In the rows, 128 means zero.
Each path is a new rotation, seen through one point. The rows after it are directions, each followed by how far the rotation turns it, in degrees per step (0 if it stays put).
Each turn is a multiple of 5 degrees from 10 to 175, or 0.
Each row of a path follows its step; steps can be skipped.
Path 1:
step 0: [127 130 127 121 127 123 109 136 116 124 128 135 126 124 136 130 115 128
 120 121 131 127 137 133 125 121 129 128 121 124 136 121 128]
step 2: [139 126 133 122 121 125 130 134 120 139 111 133 129 123 129 135 122 119
 122 128 130 134 130 128 126 119 122 122 121 130 139 129 132]
step 3: [132 138 128 128 117 136 135 125 131 143 140 138 130 136 123 129 136 127
 137 124 124 131 121 128 119 136 123 125 123 129 120 122 129]
step 4: [128 126 129 122 129 125 126 120 112 128 125 128 129 118 116 132 136 126
 122 127 132 137 117 134 140 129 128 120 119 128 139 126 135]
step 5: [137 136 120 133 126 136 123 126 129 133 147 129 124 126 127 121 130 137
 128 125 128 120 118 139 123 124 137 122 134 128 125 125 120]
step 6: [124 131 132 130 143 115 130 121 122 127 120 127 129 117 121 131 120 132
 126 130 142 133 120 132 133 123 124 123 132 129 127 133 115]
step 8: [107 131 132 132 138 114 134 125 123 136 127 137 136 124 125 134 131 129
 121 128 124 127 133 121 131 128 122 127 121 120 122 129 128]
step 9: [130 132 127 137 115 134 131 136 131 122 132 134 127 127 134 125 133 132
 112 128 120 132 132 121 133 119 135 116 127 136 131 128 136]
step 10: [120 130 128 129 132 126 131 125 126 129 136 138 134 130 120 134 120 128
 127 121 119 119 118 124 128 120 121 140 119 136 133 142 125]
step 11: [130 131 137 128 110 127 119 130 129 115 129 133 126 127 125 118 123 123
 134 125 131 137 126 125 135 127 130 119 131 143 134 125 122]
[132 126 131 131 132 128 126 125 130 128 127 129 127 127 125 127 131 126
 128 126 130 126 123 130 126 129 127 127 132 127 127 125 131] | 40
Path 2:
step 0: [128 119 118 143 130 130 131 131 128 124 133 137 125 123 140 115 138 133
 123 138 128 123 121 130 131 128 119 123 127 134 121 127 134]
step 1: [127 119 123 122 132 131 130 133 131 125 142 116 125 122 135 121 132 134
 131 111 131 123 141 130 128 125 129 118 131 130 134 122 127]
step 2: [133 139 134 133 130 119 135 120 119 134 137 128 131 130 137 130 136 138
 134 119 122 125 120 139 127 126 121 125 135 125 121 123 130]
step 3: [129 130 122 129 124 120 122 129 125 114 129 127 144 130 117 126 122 143
 128 115 130 120 131 129 120 135 121 128 126 123 134 132 128]
step 5: [129 116 128 121 124 127 123 130 127 128 125 122 140 119 133 128 126 135
 121 137 124 114 123 126 128 123 123 138 137 140 139 127 123]
step 6: [134 119 124 131 127 130 129 128 134 128 141 119 135 129 132 121 144 128
 124 130 129 147 122 133 138 130 126 137 128 129 133 131 132]
step 7: [128 127 134 121 141 137 129 127 116 129 125 122 128 133 120 126 140 138
 128 117 128 130 130 117 130 129 125 129 138 136 138 118 127]
step 9: [129 128 130 122 125 128 127 117 124 123 130 135 130 119 104 124 125 135
 121 128 129 133 129 119 124 126 124 132 121 131 121 127 115]
step 10: [129 121 140 133 125 121 125 143 124 134 126 135 135 122 134 125 130 122
 127 130 133 129 121 118 134 126 132 131 111 134 127 129 119]
step 11: [129 123 123 121 138 139 125 123 124 126 127 125 124 114 135 115 123 128
 120 134 118 126 129 133 134 130 127 138 115 132 131 121 125]
[126 130 131 128 129 125 127 128 129 129 121 126 130 127 131 130 131 127
 129 128 130 130 126 127 125 126 126 125 129 130 126 123 126] | 135
Path 3:
step 0: [118 126 127 127 124 125 125 135 122 120 130 120 131 117 126 122 134 120
 138 137 127 135 128 123 124 132 138 132 121 126 129 134 128]
step 1: [124 129 131 131 132 122 129 133 129 120 122 144 119 137 124 124 124 135
 126 141 128 124 124 130 129 133 130 129 131 138 126 119 127]
step 2: [129 122 126 135 141 131 143 124 135 124 128 123 132 133 126 135 128 132
 130 118 129 134 127 132 126 124 132 126 141 123 129 132 127]
step 4: [118 127 128 127 137 126 117 124 121 126 134 132 126 141 123 124 125 128
 117 136 129 127 136 128 127 135 120 127 124 136 136 130 128]
step 5: [124 127 129 124 136 140 133 130 129 128 124 131 126 123 115 139 123 133
 137 117 133 124 128 127 125 127 138 127 127 133 128 136 122]
step 6: [134 129 122 122 120 122 134 135 125 115 126 118 126 116 127 124 131 139
 127 130 128 134 131 136 124 133 131 129 126 122 130 122 134]
step 7: [127 119 131 130 131 122 131 124 127 119 129 137 116 136 139 127 123 123
 113 133 128 128 128 127 133 127 130 128 123 125 133 132 120]
step 9: [127 141 120 117 121 122 135 128 129 129 132 130 121 129 118 129 127 130
 133 136 120 134 127 127 117 135 130 133 133 127 126 124 133]
step 10: [137 124 128 132 140 127 131 118 134 126 133 128 129 129 127 132 121 131
 119 139 129 124 129 135 130 126 131 127 123 133 144 128 132]
step 11: [126 119 132 130 117 128 134 126 119 125 124 131 142 122 119 132 124 127
 122 118 139 130 129 124 127 125 129 131 129 130 126 137 123]
[128 127 127 127 133 128 126 125 126 128 128 128 131 126 131 131 127 125
 131 124 132 127 126 127 127 126 135 129 128 127 129 128 129] | 130
[126 127 124 128 128 128 129 128 128 127 127 129 125 131 131 133 129 126
 128 131 131 123 127 131 131 130 124 129 130 129 132 128 130] | 125
[125 130 128 126 131 130 126 126 125 130 126 131 127 126 130 128 130 124
 127 129 125 129 132 125 125 125 124 127 129 124 128 130 130] | 80
Path 4:
step 2: [114 122 123 135 139 122 132 114 122 135 126 131 115 128 134 127 132 133
 131 127 129 131 134 125 128 124 129 129 125 121 137 120 123]
step 3: [120 124 134 128 130 129 139 118 123 128 142 124 129 130 129 129 138 126
 124 117 140 129 135 119 131 136 126 123 133 126 128 130 125]
step 4: [134 128 123 133 129 116 128 120 126 123 126 118 132 127 133 127 135 117
 120 116 126 132 130 118 136 132 127 127 129 136 130 115 135]
step 5: [134 130 116 129 137 119 126 125 123 136 136 131 119 133 131 124 131 122
 113 128 133 125 127 130 130 123 137 127 129 123 134 117 120]
step 6: [134 135 129 122 138 127 133 130 128 124 139 128 128 126 126 125 137 124
 128 125 146 133 121 127 141 125 131 121 126 133 127 133 120]
step 7: [132 127 121 125 128 126 127 131 124 132 116 124 130 136 129 123 132 119
 128 126 133 137 114 130 136 134 121 120 122 143 134 124 127]
step 8: [132 128 117 122 123 126 128 138 125 134 118 128 120 141 123 120 126 123
 117 128 140 124 123 129 130 127 125 133 137 122 125 130 121]
step 9: [130 132 128 129 129 128 128 134 129 115 115 130 121 128 129 120 131 135
 137 128 139 136 126 124 141 120 134 132 130 124 123 133 117]
step 10: [114 121 128 134 126 138 128 122 118 128 118 134 124 138 137 123 125 133
 133 128 133 140 121 131 133 129 123 128 132 134 135 126 124]
step 11: [116 122 126 129 123 131 134 130 124 125 128 126 121 135 129 128 130 128
 123 121 141 130 134 123 124 128 115 140 142 128 119 128 132]
[127 131 124 128 130 127 131 131 125 131 127 132 124 124 127 129 126 127
 127 127 126 126 128 127 126 128 125 133 127 129 125 125 127] | 115
[131 127 130 126 127 132 129 132 128 129 125 129 124 125 125 126 130 128
 127 128 126 132 125 131 131 128 127 128 131 125 131 129 130] | 35
Path 5:
step 0: [134 127 122 131 127 128 133 122 131 135 127 133 130 126 124 134 135 137
 125 116 133 135 129 118 139 128 131 126 144 129 129 120 127]
step 1: [122 113 125 131 141 129 138 131 134 129 121 130 127 130 130 123 132 128
 124 132 118 130 130 124 135 126 130 124 138 124 119 124 121]
step 2: [128 128 118 125 137 114 123 129 125 135 135 133 132 127 136 130 134 113
 125 137 125 129 123 126 135 132 130 126 137 120 127 127 130]
step 3: [122 133 121 131 139 116 125 133 132 127 130 120 125 125 133 134 127 133
 125 132 142 129 131 128 135 123 138 118 125 129 121 128 129]
step 4: [131 126 119 122 124 126 124 138 129 134 120 131 133 129 137 135 123 136
 135 133 133 113 136 126 134 122 130 133 133 129 121 129 131]
step 6: [127 130 131 127 135 129 133 114 125 129 117 132 135 129 138 126 124 133
 124 134 125 130 136 124 126 120 126 121 131 116 126 119 134]
step 7: [134 128 129 134 136 126 125 116 120 135 133 125 140 127 133 138 127 129
 125 119 122 122 128 123 132 134 131 120 138 128 122 126 122]
step 9: [124 135 120 127 123 124 128 128 120 133 128 125 129 128 138 131 130 126
 133 145 120 118 121 131 141 132 132 127 125 129 130 120 126]
step 10: [125 139 134 122 131 127 132 135 133 130 126 118 122 124 140 139 126 129
 127 130 137 122 132 128 127 138 131 122 123 121 131 120 123]
step 11: [136 129 121 132 116 129 135 127 131 133 124 125 130 125 135 133 122 135
 123 125 136 119 137 118 132 121 126 133 129 122 134 117 131]
[129 127 126 126 130 128 130 128 127 127 130 126 123 127 131 127 133 124
 127 128 124 127 124 126 131 128 129 125 127 130 125 129 129] | 55
[127 124 125 128 126 128 131 131 124 129 124 128 126 129 126 128 132 131
 129 129 124 128 130 130 128 129 130 131 131 131 130 130 126] | 95
[127 127 128 128 130 123 130 132 135 127 129 132 127 130 126 127 132 127
 127 126 130 129 127 128 131 126 128 131 131 127 128 129 130] | 25
[126 131 128 129 129 124 126 129 129 130 131 127 129 125 129 128 128 131
 133 133 128 128 127 131 129 128 127 129 125 133 127 132 128] | 65
Path 6:
step 0: [139 132 120 130 117 135 118 129 131 128 132 137 121 129 129 129 123 135
 129 131 118 120 133 134 134 133 129 123 132 118 127 118 136]
step 1: [140 129 121 124 133 115 124 129 126 118 130 136 132 133 133 130 142 120
 117 136 129 129 124 131 122 125 130 128 133 126 138 127 128]
step 2: [128 131 139 129 128 122 121 136 127 122 133 125 122 119 128 122 122 122
 125 140 137 128 117 133 139 137 134 129 119 127 124 131 130]
step 3: [131 125 139 141 125 133 133 130 129 128 125 128 129 124 123 124 127 118
 135 132 124 119 124 123 113 124 131 133 122 120 135 119 118]
step 4: [117 133 119 129 116 120 117 131 135 129 136 124 133 133 120 122 131 143
 127 130 122 128 122 122 126 129 130 135 123 129 131 126 118]
step 6: [130 137 132 137 119 117 119 114 117 123 122 120 126 126 131 132 128 124
 120 129 124 131 138 129 129 129 134 123 130 126 119 123 129]
step 7: [118 128 127 126 121 134 127 133 128 131 129 140 129 125 130 126 141 113
 122 131 136 130 136 131 132 139 129 125 132 118 129 122 117]
step 8: [131 127 129 129 134 131 117 143 120 134 133 131 130 122 127 122 131 137
 122 132 125 121 127 127 130 119 139 127 133 122 127 116 138]
step 10: [124 135 134 132 124 118 123 136 132 121 120 132 116 124 130 125 118 133
 127 135 125 127 127 124 132 127 114 128 121 114 128 130 127]
step 11: [138 131 123 128 126 122 136 128 126 127 128 124 122 119 133 126 139 125
 139 134 112 120 128 126 129 131 132 128 130 129 134 124 111]
[127 127 126 126 129 127 127 123 127 128 129 129 128 124 127 133 129 130
 125 130 129 129 125 124 128 131 130 128 126 132 128 126 124] | 145
[132 128 128 130 129 133 127 124 128 129 128 125 126 124 129 128 125 126
 130 127 124 125 128 130 127 128 132 128 127 131 127 125 131] | 125
